Rows are one point carried round by a steady rotation, each followed by how many ticks it has turned.
The counts run from 0 to 554.
[.05,.08,.00,.12,-.04,.11,-.10,.05,-.08,-.30,-.10,-.15,-.15,.00,-.19,-.18,-.11,.22,-.05,.06,-.05,.04,.02,.24,-.02,.03,-.09,.04,-.08,-.11,.03,-.01,-.20,.23,.05,.07,.24,-.12,.00,.21,.06,.08] | 382
[-.14,.05,-.06,-.08,.06,.06,-.16,.12,-.23,-.03,.02,-.34,-.07,.11,-.22,-.02,.10,.24,.00,-.13,.00,-.05,-.05,-.07,.10,.14,-.21,.02,.16,.00,-.05,.23,-.10,.21,-.03,.22,.00,-.18,-.05,.11,-.02,.08] | 196
[-.11,.11,-.16,-.22,-.04,.19,-.16,.06,-.03,-.15,.24,-.11,.13,.09,-.12,-.03,.09,.07,.17,.01,.00,.08,.08,.06,.08,.09,-.10,-.02,-.11,.03,-.27,.16,.08,.31,.01,.23,-.03,-.17,-.11,.13,-.01,.00] | 414
[-.02,-.06,-.07,-.18,-.20,.10,-.17,.03,-.13,-.11,.17,-.04,-.11,.03,.09,-.03,-.17,.40,-.05,.02,-.14,.15,.03,-.04,.22,-.04,-.11,.07,.09,-.23,-.17,-.07,-.02,.08,-.03,.18,.08,.16,-.12,.00,.07,.09] | 502
[.02,-.07,-.15,-.15,-.25,-.01,-.24,-.05,-.08,-.06,.19,-.16,-.13,-.01,-.04,.09,-.12,.31,-.03,.07,-.12,.13,.01,-.15,.25,.03,-.04,.03,.16,-.12,-.15,-.03,.05,-.01,-.15,.13,.02,.09,-.14,.07,-.03,.13] | 218
[-.06,-.01,.03,-.03,-.17,.02,-.21,-.03,-.11,-.19,.17,-.08,-.15,-.05,.06,-.10,-.09,.38,-.13,.13,-.13,.14,.03,-.03,.16,.02,-.20,-.06,.03,-.22,-.02,.00,-.01,.06,.05,.08,.13,.17,-.12,.03,.03,.19] | 493
[-.09,-.04,-.07,.12,-.06,.11,-.02,-.01,-.05,-.23,.22,-.14,.05,.07,-.11,.04,-.09,.25,.12,.16,-.08,.00,-.12,.13,.03,.09,-.02,.09,-.32,-.11,-.16,.10,.17,.10,-.11,.02,.06,-.05,-.03,.31,.10,.11] | 315
[.06,.19,.09,.19,.02,.05,-.06,.08,-.18,-.08,-.08,-.22,-.08,.00,-.03,-.16,-.12,.35,-.02,.02,-.09,.04,-.07,.16,.03,.07,.08,-.10,.04,-.11,.08,.18,.04,.18,.16,.04,.08,-.10,-.05,-.17,-.14,.22] | 175
[-.29,-.05,-.20,-.18,.07,.11,.00,.10,-.06,-.11,.19,-.23,-.01,.01,-.03,-.01,-.12,.23,.03,.10,-.15,-.15,-.05,-.07,.01,.12,-.13,.14,-.21,-.15,-.15,.05,-.06,.01,.03,.09,-.01,.01,-.10,.30,.04,.10] | 304
[-.04,.26,.04,-.07,.14,.12,.02,-.07,-.24,-.12,-.02,-.10,-.09,.05,.10,.10,-.13,.12,.08,.08,-.14,-.01,-.03,-.09,.04,.15,.17,-.01,-.18,-.18,-.10,-.03,.21,-.05,-.04,.03,.11,-.22,-.07,.02,-.24,.29] | 52
[-.03,.09,.02,-.03,-.06,.26,-.16,.09,.01,-.09,.22,-.16,.16,.08,-.01,.10,.10,.17,.18,.06,-.01,.10,.04,.08,-.05,.08,-.10,-.19,-.02,.12,-.23,.26,.27,.23,-.07,.16,.00,-.20,-.07,.08,-.02,-.02] | 423
[.11,.00,.01,.10,-.03,.26,-.08,.08,.10,-.13,-.06,-.09,.08,.08,-.03,.19,-.25,.33,.12,.13,-.12,.03,.00,.22,-.06,-.03,.16,-.11,-.15,.09,-.12,-.05,.23,.10,-.05,.02,.21,-.15,-.03,.13,-.07,-.02] | 533
[-.01,.09,-.02,-.16,-.21,.07,-.16,-.01,.05,.08,.13,-.18,-.03,-.03,.05,.11,-.17,.29,.10,.07,-.25,.12,-.01,-.05,.09,.11,.22,-.16,.00,.07,-.27,.07,.23,-.07,.05,.04,-.04,-.04,-.18,-.07,-.20,.12] | 435
[-.08,-.01,.09,.15,.13,.02,-.05,.07,-.14,-.20,-.13,-.18,-.05,.14,-.09,.09,-.11,.38,-.13,-.03,-.09,-.06,.00,.25,-.16,-.04,-.24,-.03,-.13,.07,.05,.08,-.04,.09,-.03,.06,.26,-.02,-.04,.21,.12,.10] | 89
[.06,.08,-.08,-.07,-.32,.19,-.14,.08,.15,-.17,.20,-.05,-.04,-.10,.00,.12,-.14,.12,.02,.30,-.11,.11,.13,.06,.02,.06,.01,-.16,-.11,-.10,-.23,-.04,.09,-.03,-.08,-.07,.11,-.01,-.10,.17,-.08,.12] | 133
[.03,.03,.11,-.01,-.16,-.06,-.23,-.04,-.07,-.16,.16,-.28,-.15,-.03,-.13,-.14,.05,.15,-.18,.09,-.11,.14,-.01,.11,.01,.06,-.32,-.13,.02,.00,-.07,.15,-.09,.05,.04,.02,.10,-.06,-.12,.20,.12,.15] | 482
[-.13,.10,-.21,-.06,-.12,.13,-.08,.27,.03,-.02,.07,-.22,-.14,-.08,-.08,.03,-.15,.32,-.08,.05,-.09,.01,.07,.00,.10,.12,-.06,-.02,.00,-.30,-.13,.07,-.14,-.07,.16,-.07,-.04,.03,-.16,.09,.01,.05] | 293
[-.20,.04,-.07,-.20,.09,-.15,.02,.03,-.14,-.12,-.08,-.20,-.11,.16,-.02,-.01,-.19,.30,-.16,.00,-.23,-.12,-.05,.09,.00,.00,-.13,.04,-.05,.07,-.02,.02,-.26,.07,.04,.17,.16,.02,-.12,.10,.03,.22] | 87
[.08,.28,.04,-.02,-.06,-.11,-.14,.09,-.15,-.01,-.09,-.10,-.16,.07,-.16,.05,-.10,.29,-.05,.03,-.17,.13,.11,.22,.06,.07,.05,-.11,-.01,-.12,-.20,.18,-.07,.00,.06,-.06,.03,-.01,-.27,-.08,.05,.24] | 75
[-.10,-.18,-.02,-.01,-.07,.10,-.27,-.11,.08,-.24,.09,-.23,-.03,-.12,-.20,.01,-.05,.31,-.08,.05,-.16,.09,-.01,.10,-.01,.03,-.27,.02,-.05,.09,-.01,.01,-.01,.07,.00,.11,.21,-.01,-.07,.21,.06,-.06] | 106
[.08,.10,-.08,-.06,-.33,.14,-.22,.03,.14,-.22,.21,-.08,.00,-.06,-.04,.08,-.02,.00,.03,.31,-.05,.14,.11,.10,.00,.06,-.02,-.17,-.08,.02,-.22,.06,.04,.13,-.09,.00,.10,-.10,-.10,.19,.00,.17] | 132
[.21,.18,.14,.00,-.12,.23,-.24,-.08,-.10,-.16,.03,-.01,-.03,.02,.08,.15,-.04,.14,.06,.09,-.03,.17,.10,.05,.11,.03,.06,-.19,.07,-.05,-.10,-.05,.29,.13,-.06,.09,.23,-.16,.00,-.11,-.19,.16] | 242
[-.11,.03,-.05,-.21,-.01,.00,-.02,-.04,-.10,-.04,.11,-.18,.06,.05,.11,.05,-.22,.18,.10,.12,-.27,-.11,-.13,-.05,.09,.11,.18,-.02,-.09,.19,-.13,-.02,.11,.14,.03,.19,.03,-.11,-.07,.03,-.24,.24] | 437
[-.21,.15,-.16,-.27,-.02,.24,-.08,.25,-.03,-.09,.12,-.17,-.07,.10,-.03,.04,.02,.12,-.03,.02,-.02,-.03,.15,-.05,-.07,.03,-.31,-.07,-.01,-.18,-.16,.03,-.17,.04,.02,.14,.05,-.04,-.12,.26,.10,.02] | 396
[.14,-.09,.01,.08,-.19,-.03,-.14,-.17,-.09,-.09,.17,-.15,-.01,.06,.03,.01,-.17,.28,.07,.19,-.20,.20,-.15,.10,.13,.02,.14,-.01,-.09,.08,-.19,.07,.25,.10,-.14,.08,.03,-.01,-.10,.04,-.03,.21] | 333
[-.17,.09,-.07,-.24,.08,.30,-.13,.08,-.10,-.14,.22,-.09,.08,.08,-.03,.01,.11,.11,.15,-.05,-.02,.05,.11,-.05,.08,.09,-.13,-.03,-.06,-.04,-.17,.10,.18,.23,-.02,.29,.01,-.24,-.07,.11,-.08,-.03] | 413
[.14,.23,.01,-.20,.09,.24,.00,.16,-.19,.03,-.27,-.11,-.13,.17,.11,.06,-.21,.16,.05,-.09,-.10,-.01,.09,.03,.00,.00,.17,-.10,.10,-.05,-.06,-.08,-.07,.08,.02,.16,.17,-.21,-.04,-.01,-.16,.06] | 261
[.08,.07,-.01,.16,-.14,.13,-.05,.10,.08,-.18,-.04,-.13,-.01,-.04,-.01,.07,-.31,.26,.01,.29,-.14,-.01,-.02,.23,-.04,.01,.23,-.16,-.07,.08,-.03,-.04,.07,.15,.03,-.09,.19,-.15,-.02,.06,-.22,.16] | 542
[.14,.16,-.08,.07,-.19,.06,-.21,.05,-.07,-.28,.10,-.02,.00,.05,-.17,.22,-.01,.10,.04,.23,.10,.10,.12,.13,.12,-.02,-.04,-.02,-.02,-.11,-.16,.05,.10,.19,-.32,.05,.09,-.09,-.08,.20,.02,.18] | 224
[-.12,-.09,-.12,-.32,-.03,.17,-.10,.03,-.06,-.09,.14,-.06,-.03,.13,.15,.14,-.20,.31,.02,.00,-.21,.00,.04,-.05,.11,-.07,-.10,.06,-.02,-.04,-.21,-.13,.04,.07,-.06,.27,.09,.09,-.09,.12,.06,.00] | 512
[-.08,-.06,-.18,-.22,-.09,.14,-.17,.15,.00,-.07,.07,-.21,-.03,.05,-.16,.16,-.01,.16,.00,-.02,-.05,.03,.08,.00,.03,.03,-.22,.03,.02,.05,-.22,.01,-.13,.10,-.16,.18,.09,-.07,-.14,.40,.10,-.08] | 113
[.06,.20,-.08,.09,-.05,.14,-.08,.31,.02,-.01,-.10,-.22,-.08,.00,-.19,-.01,-.02,.21,-.03,.01,-.04,.05,.07,.23,-.15,.12,-.12,-.15,-.03,-.09,-.12,.22,-.19,.09,.10,-.06,.07,-.15,-.16,.20,.10,-.06] | 282
[.17,.17,.10,.17,-.02,-.02,-.18,.03,-.21,-.04,-.16,-.29,-.15,-.05,-.15,-.06,-.10,.23,-.03,.02,-.04,.08,-.11,.11,.10,.09,.18,-.13,.13,.00,.06,.13,.07,.08,.01,.01,.12,-.23,-.04,-.10,-.24,.26] | 459
[-.12,.05,-.07,-.03,-.04,-.05,-.21,.08,-.12,-.09,.12,-.31,-.03,.06,-.22,-.06,.12,.22,-.06,-.01,.00,-.02,-.02,.03,.02,.11,-.28,-.05,.12,.09,-.06,.30,-.08,.19,-.01,.13,.01,-.12,-.10,.12,.06,.13] | 197
[-.01,.10,.03,-.29,.01,.08,.04,-.02,-.10,.12,.01,-.24,-.10,.09,.20,-.11,-.19,.15,.06,-.03,-.36,.07,-.07,-.02,-.04,.15,.05,-.16,-.06,.13,-.24,.07,-.01,.00,.21,.21,.05,-.12,-.13,.06,-.09,.15] | 162
[-.24,-.02,-.08,-.11,-.06,.03,-.24,-.07,-.06,-.18,.15,-.16,-.11,-.09,-.09,.12,-.10,.35,-.12,.13,-.18,-.01,-.02,-.14,.17,.11,-.13,.05,-.05,-.21,-.02,-.05,.14,-.07,-.04,.03,.11,.11,-.07,.06,-.09,.21] | 210
[-.16,.12,-.12,-.14,-.15,.17,-.11,.21,.06,-.19,.26,-.15,.07,.02,-.03,.00,.04,.10,.00,.18,-.02,.03,.14,.09,-.11,.02,-.28,-.08,-.15,-.03,-.19,.13,-.05,.16,-.02,.09,.02,-.05,-.12,.26,.12,.07] | 406
